In the data rows, 128 means zero.
Here are some rows, each followed by its group. Groups can overlap.
[115 105 143 109 164 121  88 117 135 100  90 119 131 128 133 124 114 111 121 140 110 142  92 159 114 156 139 127 131 104  99  96 118 100 149 115 127 148 163 125 137 118 121 114 113 132 129 139] Q100
[133 128  97 192 143 185 149  66  70  89 158 142 143 145  81 184  94 118 118 151 157 130 119 174 129 151 178 149  86 139  97 116  93 144 139  87 171 182 174 169 162 138 140 162 199 182 178 149] Q381
[114 161 130 184  76 109 134 174 156  97 142  68  84 199  60 106 153 114  66 100 120 128 139  82 161  48 154 202 105 232 201 129 184 101  95 130 136 123  88  99 102 120  96  23 102  71  75  39] Q86
[ 95 124 137 130 171  84 112 148 129 140 117 132 130 145 112 102 132 101 131 116  74 131  95 123 100 153 142 143 135 112 152  97 144  86 154 154 128 149 121 132 116 105 109  73 108  84 115 135] Q603
[155 147 134 140 126 181 151 127 109 104 133 137 134 182 109 161 101 123 151 122 151 100 178 128 147 116 128 138  61 133  83 110  93 163 119 119 140 124  83 127  98  82 149 155 215 155 137 126] Q381
[ 51 118 118 230  58 200 248 171 128  72 180  66 112 240  59 167 171  86  81  71  75 105 131  90 158  57 221 255 140 176 134 169  87  86 150  47 178 187 129  61 113  78 137 175 139  72  73  40] Q86
[127 157  91 106 110 128 166  83  92 151 179 194 109  72 152 120 135 176 117 190 150 159 132 145 109 125 133  76 121 146 168 152 139 180  97 134 138 103 110 146 147 184 137 120 138 172 194 152] Q164
[104 103 112 170  80 145 129  79 116 135 178 140  90 111 140 132 162 120 104 177 128 156 107 153  83 144 125 110 148 135 120 139 108 157 148 119 161 147 161 175 170 120 127 161  86 166 168 122] Q935
[ 86  71 143 204 141 159  74 102 105 104  95  83 154 120 103 143 114  73  73 128 119 133 100 151  92 172 161 177 157  89  71 111  77 103 192  65 170 172 208 130 156 137 100 171 135 141 118 146] Q100
[185 104 137 208 134 149 118 148 111 121  77 121  78 134 112  94  54  86 173 122 114  29 185 101 160  67  60 133  18 131 116  69 110 185  97 171 104 128  69 152  85  40 129 130 121 125  72 115] Q935
[157 136  95 140  51 125 141 105 131 176 167 121  57  91 148 109 169 165 141 218 140 122  91 127 143  88  50  66 133 176  81 167 167 226  49 146  75  40  70 164 135  82 103 152  38 211 135  98] Q935
[134 123 144 141 155 101  99 142 136 146 124 151 112 109 134 108  98 131 129 100 123 138 110 141 109 125 124 115 129 118 205  80 123 101 145 142 148 153 130 126 123 132 142 112 110  92 116 153] Q603
[170 189 122  94 124 149 139 149 112 104 146 166 130 125 121 134  80 190 125 108 164 138 154 136 188  93 106  77  87 162 139 154 107 167 111 110 124 121 134 105 110 157 150 172 147 137 149 138] Q381
[ 80  90 101 143 125  38  88  55 119 138 163 110 108  87 127  74 179  70  80 188  95 207  47 154  29 168 153 132 199 120 165 116 187  93 172 128 152 154 179 173 200 157  88  49  34 115 166 114] Q603
[116 141 102 108  68 134 131  97  80 123 203 137  96  88  84 116 145 160  83 169 156 195 133 167 131  89 142  94 135 157 154 151 125 186 115 101 145 105 144 173 176 167 123 136 105 156 185 114] Q381
[109 135 121 135 105  76 110 114 148 131 134  94 123 101 159 105 170 126 104 137 123 134 104 112 104 132  97 139 154 151 112 162 167 120 132 108 118  89 132 135 139 136  81 109  96 156 105  95] Q448
[ 87 112 126 184 120 128 157 156 168  74 153  88 125 183  88 137 135  62 101  91  99 154 134 106 113 100 190 192 133 151 177  80 124  65 162  95 170 188 130 108 149 134 147 100 130  35  88  97] Q86
[155 140 137  99 125 136 159 189 137 119 109 140 126 105 137 136 106 177 147  93 160 125  94 117 161  96 115 138 123 132 138 124 116 134 134 136 104 125 113 100 107 143 132 145 111 113 111 140] Q448
[188 187 129  95 119 164 124 163 154 115 157 168 130 187 130 129 111 157 175 112 154  87 159 103 207 122  90  98  78 150 136 135 114 161  79 179 113 110  84 111  67 109 151 136 170 148 148 133] Q381
[196 129 105 186  12 142 128 145 119 154 165 106   0  73 127  88 141 192 108 223 156  91 191 101 176   0  16  61  90 221 124 180 175 255  59 143 106  40  39 175 143  91  99 178  60 195 121  60] Q381
[222 160  76 135 162 166  59  79  86 154  74 225 132 104 158 124  58 166 237 204 217  54 155 173 178 155  42   5  15  85  22  82  97 250  64 220  91  60  39 186  67 126 158 155 199 243 210 216] Q164
[ 86  38 160 206 159 154 147 112 115 112 110  56  99 159 101 131 101  32 111 117  71 101 101 113  87 102 145 226 135  94 101  62  77  97 203  61 162 185 192 154 143  84 114 119 121  77  70 114] Q603
[152 170 108 109 136 172 159 142  90 105 123 167 136  85 112 138 101 173 114  87 189 136 191 121 181  86 128 100 117 151 166 129 107 149 106  96 114 124 113 143 127 175 154 176 150 157 154 143] Q381
[141 135 132  96 150 133 125 140 144 130 101 138 133 103 141 107 120 143 139 104 138 125 148 113 149 146  96 110 127 106 147 132 133 115 157 122 117 124  94 112 123  97 133 118 124 129 122 139] Q935
[167 169 141  22 180  97 117 183 159 164  89 191 150  64 207 129 101 187 165  85 163 127 161 124 173 150  58  49 154  58 165 142 140 127  98 168  88  70  95  84  92 163 135 140 124 109 154 176] Q164
[122 145 107 121  76 114 141  98 135 116 192 143 116 103 128 123 167 147 110 170 152 174 114 152 119 115 136 130 152 167 113 161 143 156 125  92 119 122 136 150 132 162 129 144 145 168 168 120] Q317
[ 97 150 125 150 101 182 212 129 131  92 214 129 113 124  93 151 166 122  69  95  88 177 102 137 126  88 209 190 146 164 208 137  83  99 147  68 175 207 173 126 159 114 191 130 125  63 135 114] Q86
[255 153 108 159  71  90 119 136 147 193  96 127  58 169 113  67 109 148 233 184 180   0 219  78 182  60   0  56   8 203  85 109 200 240   5 255  33   6   0 151  19  48  82  77 123 189  89  93] Q164
[102 105 122 147 178 141 110 118  96 109 134 147 176 129  82 132  70  77 128  97 138 147  74 172  90 172 202 152 100  81 121  56 100  81 179 125 168 180 180 159 142 162 171  91 166  97 127 172] Q317
[126 112 137 129 176 118 122 133 131 126 138 136 121 107 120 113  93 126 143  97 103 134 112 147 109 106 118 111 121 128 146  85 126 113 145 141 133 149 141 150 156 160 148 108 113  74 131 143] Q603
[153 175 132  54 168  91 147 154 131 139  89 175 148 110 164 150 121 179 160  80 129 111 182 113 158 147  86  88 123 100 154 152 142 105  98 134 105 104  81  73  88 142 124 146 148 105 126 147] Q164
[118 129 106 164  71 195 143  76  89 118 234 149  88 104  94 138 143 163  78 192 151 172 133 161 107  97 130 114 123 155 148 185 109 196 130  79 161 127 159 198 181 115 151 170 132 172 204 123] Q381
[159 152 144  54 198 100  95 180 132 161  80 159 157 126 181 124 117 189 165  84 161 123 180 120 156 153  98 101 134  97 138 117 141  98 114 169  81 114  92  74  82 148 123 111 141 136 127 158] Q164
[128  98  97 141  51  83 143 119 166 155 167  91 106 121 143  92 201 136 112 184 112 130 128 101 120  99 114 148 150 203 100 204 188 168 112 127  75  36 119 125 122 144  53 106  57 169  90  45] Q448
[136 133 143  95 155 140 122 126 120 119  99 146 142  94 150 133 114 164 126 113 128 124 123 136 131 145 125 109 140 143 135 144 117 112 137  95 128 111 144 117 132 140 149 127 117 113 129 149] Q100
[118 192 125 129  90 173 218 193 105  77 188 125 111 175  79 153 144 169  87  42 128 168 193 100 194  27 207 167 139 195 247 145 114  77 125  74 154 175 141  61 141 140 150 126 151  56 124  81] Q86
[104 133  99 137  99 138 166 103 104 161 203 160  69  77 138 122 174 156 130 193 134 168  38 163  65 129 111  99 155 128 132 148 143 176 106 142 156  83 127 174 172 170 144 151  70 146 200 127] Q935
[ 84 101 134 133 195 115 102 120 101 141 145 156 128 100 118 105 109  87 107 132  88 169  54 163  58 179 189 127 148  62 152  51 109  75 187 144 184 177 214 155 169 165 171  93 100  81 141 188] Q603
[127 111 114 101 111  68  66 120 124 151 111 107 142 100 136 103 161 120 115 161 130 157  98 139  91 131 133 132 156 159 112 160 174 123 134 118  93 112 148 129 157 124  79 119  82 140 119 107] Q448
[137 134 126  97 145 138 124 137 135 108 102 145 130  96 142 129 140 162 111 104 143 112 137 126 156 128 141 135 145 131 161 114 135 122 122 118  97 138 128 135 123 156 118 135 137 111 121 148] Q100
[143 133 131  70 185 139  82 133 132 147 103 152 126 104 147 148 112 134 142 115 137 140  86 149 106 171 164  78 134  71 133 100 117 113 125 166 148 152 150 119 148 185 169 143 151 119 167 191] Q935
[125 121 142 104 160 156 164 145 129 135 105 173 138 124 161 159 123 142 135 112 100 121  84 128 148 130 111 127 129  50 107 129  72 112 128 148 122 148 127  99 108 158 157 162 144 146 163 164] Q448
[125 139  86 138  83 154 110  68  85 134 199 151 117  97  99 134 156 166  99 188 160 179  85 161 101 117 178  96 160 156 122 162 128 167 135  95 174 149 146 161 174 165 132 151 137 157 193 119] Q381
[130 115  93 116  90 102 107 133 131 133 163 115 100 104 139 111 161 142 116 152 120 127 132 119 110 122 115 122 140 142 120 164 168 140 117 127 115  87 113 141 126 114  97 107  66 143 119  94] Q448
[114  95 101 161  67 127 127  84 129 171 203 110  70  76 131 106 148 141  81 212 114 144 110 134 108  68  63 114 150 154 107 201 152 200 123  99 120  66 129 195 188 166 109 159  78 168 159  83] Q935
[112 132 135 144 140 188 132 110  80 103 106 149 136 155  96 177  86 138 147 115 152 118 176 154 141 132 173 141  86 108  93  99  54 141 142 103 154 193 144 137 127 109 153 175 185 134 169 169] Q381
[185 105 170 170 123 142 130 172 155 150  88 102  87 124 129 104  48 113 169 123 121  38 170  98 165  49  47 133  40 130 110 124 121 161 116 153  96  77  73 147  93  72 107 150 145 119  63 119] Q935
[ 97 127 144  76 104  79 130 133 148 139 162  89 119  94 152 133 179 139  94 123 127 202  96 119  90 143 134 157 186 146 157 173 167  93 132  94 154 126 166 124 156 187 124 116  92 121 141  90] Q86
[142 162 155  93 131 155 128 157 126 150 140 152 116  76 152 156 110 170 145 110 120 142 135 120 146  88 109  91 133 151 186 149 105 133  98 116 113 144 125 100 148 165 161 195 130  75 141 143] Q448
[135  81 139 170 126 147 110 116 135 138  96 106 114 132 105 126  88  89 117 138 117 119  88 124 106 148 124 158 106 117  83 111 125 130 151 124 135 115 140 154 145  92 120 115 128 126  91 126] Q100
[119  91 112 187 151 144 110  70 105 117 100 111 148 173  91 138  98  57 136 161 117 103 124 147  88 162 149 142  79  80 105  75  93 126 151 112 164 183 172 191 124 130 115 144 142 164 112 163] Q935
[163 169 153  49 177  58  95 156 143 136  90 142 186 101 167 115 126 162 183  87 138 106 140 116 143 155 103  83 146 129 126 128 157  96 107 187  90  90  93  67  69 114 125 109 131 124 137 148] Q164
[113 139  93 150  73 116 134  98 127 128 142 100 132 144 131 133 198 136 101 180 137 140 122 126 115 123 131 133 167 175  80 185 163 141 122 106 119  89 115 156 130 178  82 122 133 179 154  66] Q317
[ 76  87 175 142 173 119 124 126 157 132  95 128 179 103 134  98 122  69 113  92  78 146  64 145  81 151 171 167 160  65 163  84  78  49 186 118 164 172 184 127 145 123 156 133 115  50 117 162] Q603
[133  87 131 159 185 164 105 101 129  90  44 126 207 190 135 152  68  83 175 100 141  64 134 135 145 190 175 157  71  64  61  78  59 111 172 115 144 184 150 115  93  89 143 141 193 158  98 178] Q164
[138 146 124 118  94 108 143  93 134 149 156 124  98 126 140 123 177 149 103 175 138 135 101 140 109 135 125 116 159 154  86 197 177 147 103 134 106  79 141 129 140 135  89 145 118 166 136  85] Q317
[154 170 137  86 150  89 145 178 144 130  91 150 168 158 165 127 137 154 155  83 131 118 151 106 183 153 112 100 128 135 131 137 150  95 111 174  86 114  97  58  83 113 143 107 138 120 131 130] Q164
[163 176 130 116 117 140 123 135  93  93 110 162 119  83 117 156 106 178 136  95 171 126 176 130 182  80 122  85  86 138 161 109  94 141 109 108 149 124 114  94 130 130 144 175 158 137 150 131] Q381
[148 161 123 114 150 114 126 138 100 108 114 151 176 149 110 149 117 142 148  84 146 122 167 121 142 144 142 112 123 129 164 110 126  89 115 152 124 142 116  87  93 142 128 133 191 117 122 149] Q317
[151 103 130 168 112 126 122 120 148 113  68  82 136 142 119 110 114  89 149 136 125  70 155 110 136 130 129 164  86 151  79 127 109 144 126 148 107 137  96 150 114 113 113 139 146 135  99 130] Q935
[149 142  97 127  82 145 146 115 110 141 193 172 112  87 138 111 152 187 148 211 144 149 109 144 100 133  94  72 126 157 113 130 144 177  97 156 108  78  99 171 146 179 122 135 108 184 192 129] Q164
[135 115 141  99 160 114 131 140 150 142 100 143 158 128 144 122 110 135 147 114 156 130 114 127 140 112 108 126 122 106 136 123 123 137 143 128 127 108 154 128 134 148 134 115 135 128 142 141] Q935
[ 92  54 137 207 125 121 122 120 147 132 108  95  98 185  92 105  96  31 106 141  72 104  98 114  90 131 167 164 104 111 113  66  96 101 154 123 171 145 179 174 145  77 123  91 127  93  86 133] Q603
[ 76 153 158 135 104 189 188 179 160 109 161  99  99 114 107 163 131 150  54  71  80 147 124 114 148  47 166 200 166 114 191 148  80  66 177  46 160 181 162  81 180 173 159 200 124  39 115 119] Q86
[137 135 157 130 178 152 106 116 108 105  85 149 161 176 125 143  84  98 184 118 152  67 171 143 151 181 135 117  84  97  90  51 110 113 126 161 135 158 129 126  53 133 151 120 167 140 115 169] Q164
[104 106  99 142 114  52  68  62 123 161 128  93 155  96 130 101 187 118 103 157 131 165  42 129  77 196 115 131 164 139  69 147 186 126 140 102 126 121 153 143 139 153  82  85  77 171 126 103] Q100
[110  94 154 162 166 110  96 138 139 128 118 117 101 146 110 100 104  74 139 129  93 135  98 135  83 145 148 139 138 117 126  72 132 106 157 139 141 164 164 130 129 128 132  87  90  82 118 141] Q603
[129 104 106 224  28  74 160 141 183 140 161  24  79 165 105  78 226  90 101 180  80 101 131  72 124  78 113 176 133 251  98 168 217 178  89 156  99  51  54 142 105  80  40  88  38 141  66   0] Q448
[127 133 146 174 109 153 136 120 151 126 120 110  90 191 142 142 142 102 140 131  97  92 156  96 126 107 105 139 111 138 124 115 110 132 113 168 113 133  97 113 100  84 122 123 131 136 112 103] Q448
[163 144 100 172  41 118 138 110 127 170 195 128  60  58 133  91 144 152 123 225 181 106 103 127 138  61  42  92 120 172  78 165 175 239  76 171  87  50  64 196 139  81  81 139  57 184 137  99] Q935
[142 138 130  83 152  77 100 146 155 132  87 107 199 223 123 117 147  93 180  89 115  90 159  91 152 168 164 145  96 185 134 105 186  62  93 156  84 137  74  88  46  73  92  36 180 107  77  96] Q164
[120 175 134 109 139 120 180 193 115 112 154 144 127 143  92 128 133 153 107  74 110 160 150 106 179 105 165 166 141 151 169 116 130  89 133 100 139 163 121  69 113 113 150 129 139  56 119 112] Q86
[ 81  69 102 140 130  55  54  62 142 128  98  87 164 109 138 114 171  86 115 174 100 163  47 139  75 200 129 164 157 116  96 170 198 113 169 108 126 102 167 147 144 168  59 107 134 194 121 101] Q100
[212 123 153  67 255 169  65  67  96 139   0 248 255 198 209 183  11  96 255  86 198   0 159 156 195 255  57  55   7   0   0  71  13 168 103 229  55 104  98 121  13 106 186 206 255 237 172 255] Q164
[122 146 135  85 154 122 105 145 118 145 102 118 136 109 141 142 113 153 112 116 133 142 120 138 121 122 114 124 118 137 117 153 120 107 136  86 127 122 130 123 118 152 130 132 152 127 120 139] Q100
[115  71 134 158 126  38  54 104 147 145 106  37 156 130 144  83 203  56 107 164  93 124  81 110  70 165 125 164 170 141 108 156 197 100 149 130 120  80 119 160 148 114  50  66  66 160  69  82] Q603
[145 157 129 119 143 133 129 125 107 128  97 151 152 144 143 136  98 139 141 123 155 136 118 127 135 133 116 105 121 111 117 120 130 133 114 134 133 137 147 117 129 126 139 129 149 124 131 140] Q935
[105 108 143 128 155 127 145 108 116 118 118 142 142 160 121 145 143  78 135 126 113 100 139 127  95 170 133 163 138  83 122  94  95 100 147 134 129 138 143 124 135 156 127 144 121 124 165 160] Q100
[126  82 140 179 163  99 147 143 141 141  99 103 116 159 139 110  89  52 119 114  83  91 112 128 109 136 149 173 124  79 138  86 102  88 152 151 137 159 137 123 117  96 126 102 116  62  98 134] Q603
[128 209 147   1 158 149 185 222 140 160 173 202  92  23 217 143 125 248 115  79 129 185 135 127 163 102  85  58 181  92 233 159 122 108 119 137 148 126 143  70 147 212 217 225  88  58 194 166] Q86
[133  94  90 177  41 160 131  76 137 178 182  90  73 126 128 118 181 123  76 215 132 135 145 130 104 105  93 138 120 173  96 183 142 217 117  99 106  85 118 193 181 164  98 179  79 203 139  80] Q935
[166 171 134 103 117 181 142 152  85 123 149 182 111  97 129 152  91 191 126  97 195 121 169 138 181 103 128 126 100 129 150 146 108 163 119 117 113 132 114 115 131 140 142 162 155 125 147 139] Q381
[170 104 149 198 142  98  88 159 135 123  44  96 110 191  72  95  55  62 166  95 150  74 184 103 154  90 101 153  36 134 146  43 129 145 137 135 126 162 110 159 105  67  92  52 166 107  39 137] Q164
[143 165 130 119 129 139 152 166 137 123 107 123 100 150 112 140 118 132 138  92 116 103 160 111 161 110 124 143 120 138 151 145 136 111 123 123 104 125 105 113  95 159 136 130 124  81 103 110] Q448
[154 147 136  56 163 119 126 170 151 134 100 153 168 127 156 124 111 158 173  79 162 126 136 120 147 143  98  74 119 119 129 140 124 120 107 158 104  99 104 111  94 167 145 137 166 146 126 152] Q317
[ 96 111 152 147 130 131 140 157 122 111 175  95 119 101 112 128 125 122  56  84 114 183 116 124 134  93 143 168 153 130 170 122 116  84 177  86 156 198 170 118 188 130 151 121 102  59 101 133] Q86
[111 105  96 180  38 116 147  95 125 151 195 111  69  92 127 115 163 150 113 236 154 138 110 133 111  71  65  98 134 173  93 206 140 216 107 128 125  71  82 190 186 142 108 183  69 207 152  88] Q935
[ 96 115 128 167 116 156 173 147 145  98 174  96 120 194  65 131 145  99  74  93  80 140 136  98 114 114 200 207 133 173 155 125 120  80 147  92 169 187 170 109 152  99 131 107 125  67 102  92] Q86
[149 125 145 157 129 213 147 170 119 107  96 111 138 145 104 170  68 126 145  81 148  80 180 112 201  64 108 170  92  78 110 160  54 140 136 113 118 144 108  77 124 118 152 211 168 120 113 142] Q381
[114  98 165 102 176  88 108 145 155 141 115 124 118  89 155 121 115 100 100  90  98 139  68 123 106 132 140 135 165  74 170  94 128  75 160 114 137 173 168 120 155 136 131 117 104  58  99 140] Q603
Which 5 groups are nearest to each row below, nearest first, going by the average distance to the group's rows?
[166 128  90 167  58  92 129 100 133 155 156  92  83 169 125  83 171 131 155 198 120  79 172 106 159  99  81  97  71 196  65 187 181 205  40 185 100  40  47 147  86  44  76  89  97 177 116  61] ~ Q448 Q935 Q317 Q381 Q100
[132 144 131 103 153 135 143 164 132  96 106 139 168 179 113 152 131 121 149  86 136 113 143 129 141 136 179 123 111 121 161 104 130  89 102 146 114 146 102  99  91 114 130 130 198  94 128 132] ~ Q317 Q100 Q448 Q381 Q603
[115 114 145 136 155 187 121 107  79  98 105 143 122  86 105 163  82 132 108 121 156 160 114 172 110 143 158 143 106  90 128  94  64 138 158  71 160 167 175 130 176 160 151 176 179 130 134 162] ~ Q100 Q381 Q317 Q603 Q935
Which 5 groups are nearest to each row below, nearest first, going by the distance to the group's nearest row?
[102  79 162 164 127 140 122 116 142 128  94  83 158 146 122 154 126  89 103 112 118 112 105 126 113 129 138 169 143  84 105 131  83 106 171  85 139 140 164 129 132 139 103 135 143 133  87 122] ~ Q100 Q603 Q935 Q448 Q86
[148 125 153 101 170 121 128 170 140 143 115 133 103 117 130 118 113 127 114 102 132 147 157 151 108 129 125 125 126  92 183 106 131  93 135 131 129 165 149 133 140 124 157 101  97  81 105 145] ~ Q603 Q935 Q100 Q448 Q86
[104  83 159 160 112 216 122 136 144 117 113  68 138 110 131 160 100 105  75 104 106  92 136 119 155  97  79 222 117 102  82 171  39 143 182  27 113 170 161 139 167 100 131 239 125 140  67 114] ~ Q381 Q100 Q603 Q935 Q86
[148 124 136  93 145 116 113 116 149 116  98 130 158 113 129 126 116 148 159 116 128 115 153 123 167 133 130 104 120 110 155 138 140 132 129 114 118 126 138 131 125 110 130 131 114 118 136 136] ~ Q935 Q100 Q448 Q317 Q603
[ 99  36 165 217 126 165 114  92 118  99 100  67 141  98  79 123  67  76  90 144  99 106 105 150  97 138 172 203 113  94 124 109  86 140 203  55 158 171 200 178 169 109 125 156 144 123  79 122] ~ Q100 Q603 Q935 Q317 Q86
Group Q164 spreads out most along one direction. Which 3 other groups' directions of most spread are closest to that one, closest first?
Q381 Q448 Q603
Which 4 groups are nearest to each row below, nearest first, going by the average distance to the group's rows?
[ 86 135  96 134  87  46 137 139 146 124 117  71 148 151 138 115 227 102  96 139 111 149 105  89  95 152 124 158 182 188 101 177 189  71 125 119 102 111 129 110 128 137  63  65  84 165  75  63] ~ Q448 Q100 Q317 Q603
[161 186 125  92 118 164 135 138 102 129 142 168 127 103 130 154 108 187 138 122 175 128 180 135 179  86 114  78 106 148 146 161 106 143 104 102 118 129  97 108 124 114 142 172 175 138 148 136] ~ Q381 Q317 Q448 Q100
[ 94  86 111 131 136  46  70  79 131 136 152  96 142 134 108  82 184  71 108 189  99 180  62 148  23 177 175 124 179 121 116 117 190  93 162 118 159 140 185 175 151 141  84  39  46 126 139 115] ~ Q603 Q100 Q317 Q448
[106  86 137 150 157 102  88  64 117 112 109 125 143 133 114 125 124  85 109 139 136 156  80 144 101 159 174 162 143 111 106 123 136 113 163  93 148 157 178 178 161 163 113 129 129 130 110 142] ~ Q100 Q603 Q317 Q448
Which 3 other groups have their centres nearest to the centre of group Q86, nearest first?
Q448 Q317 Q603
Which 4 groups are nearest to each row below, nearest first, going by the distance to the centre of the group?
[133 127 139 113 135 134 123 147 118 112  97 160 135 130 153 128 129 144 153  96 169 116 113 131 147 121 141 124 127 109 145 129 118 108 127 128 119 127 135 118 132 150 139 139 122 129 114 143] ~ Q317 Q100 Q448 Q381
[188 140  96 178  11 133 133 117 119 167 164  85  41  49 142 100 130 193 122 219 149 106 185 106 164   1   9  54  69 187  89 202 161 255  44 148  91  28  41 172 146  82 102 173  55 195 128  62] ~ Q935 Q448 Q381 Q317
Group Q381 spreads out most along one direction. Which 3 other groups' directions of most spread are closest to that one, closest first?
Q935 Q317 Q603
Which 3 other groups have their centres nearest to the centre of group Q603, nearest first?
Q100 Q317 Q448
Group Q100 spreads out most along one direction. Which 3 other groups' directions of most spread are closest to that one, closest first?
Q603 Q448 Q317
Which 4 groups are nearest to each row below, nearest first, going by the distance to the group's nearest row?
[144 112 103 190  36 155 143  85 132 155 190 115  68  81 130 128 148 152 111 220 131 123 124 135 125  88  55 114 105 153  66 183 137 239  98 127 129  65 100 193 162 110 132 181  85 198 166  94] ~ Q935 Q164 Q381 Q317
[142 155 155 110 156 137 138 176 122 143 139 153 113 115 162 127  98 172 124 100 147 121 159 117 163  89  88  97 138 108 148 139  99 122 101 113 113 152 119 103 140 108 155 165  98  90 136 141] ~ Q448 Q935 Q100 Q381
[114  99 117 107 120  70  89  77 145 142 126  98 146 125 147 121 167 100 135 150 111 146 121 125 103 169 110 110 165 129  76 174 184 117 142 134  93 120 126 147 122 172  81  94  58 168 116  96] ~ Q448 Q100 Q317 Q603
[170 179 154  61 167 110 103 162 147 126  88 190 164 108 179 135 126 188 156  91 141 124 160 120 155 149  98  81 126  93 137 115 129 123  99 161  90  95  97  67  96 190 148 119 150 114 124 153] ~ Q164 Q317 Q935 Q100
[133 134 138 113 142 133 124 127 120 143 101 136 121 155 149 131 131 150 136 106 143 137 130 126 132 138  94 103 118 105 136 116 123 139 144 130 125 122 121 126 130 127 133 134 128 127 133 157] ~ Q935 Q100 Q448 Q603
[252 152 120 125 192 125  48  48  70 177  78 250 123 117 170 104  18 135 255 194 240  10 185 180 157 207   4   0   0  49  16  36 115 255  10 255  61  15  34 228  38  62 176 119 219 222 224 255] ~ Q164 Q381 Q935 Q317
[119  69 134 143 123  29  81 103 157 166 100  69 139 106 144  94 197  72 110 169 110 161  82 123  96 165 137 135 157 123 113 113 189 112 146 133 107  85 160 164 128 107  63  27  56 129  76 108] ~ Q603 Q100 Q448 Q86
[137 111 152 121 167 107 103 174 134 125 136 124 127 105 130 123 105 119 115 102 108 150 119 138  98 128 103 133 136 102 180  88 129 107 182 136 147 172 139 125 146 179 141  93 128  74  91 157] ~ Q603 Q935 Q100 Q86
[154 170 133 111 126 189 146 118 113 130 123 148 126 116 120 179  84 208 135 104 175 132 179 142 171  92 144  81 105 145 147 143 115 161  94 129 121 150 116 127 140 168 141 167 197 134 148 148] ~ Q381 Q448 Q935 Q100
[141 166 144  97 147 102 129 145 124 125 106 172 171 102 135 135  99 158 142 105 144 121 138 132 147 139 110  92 122 102 115 129 108 118 136 136 110 123 124 102 121 164 137 154 144 128 128 159] ~ Q935 Q317 Q100 Q448
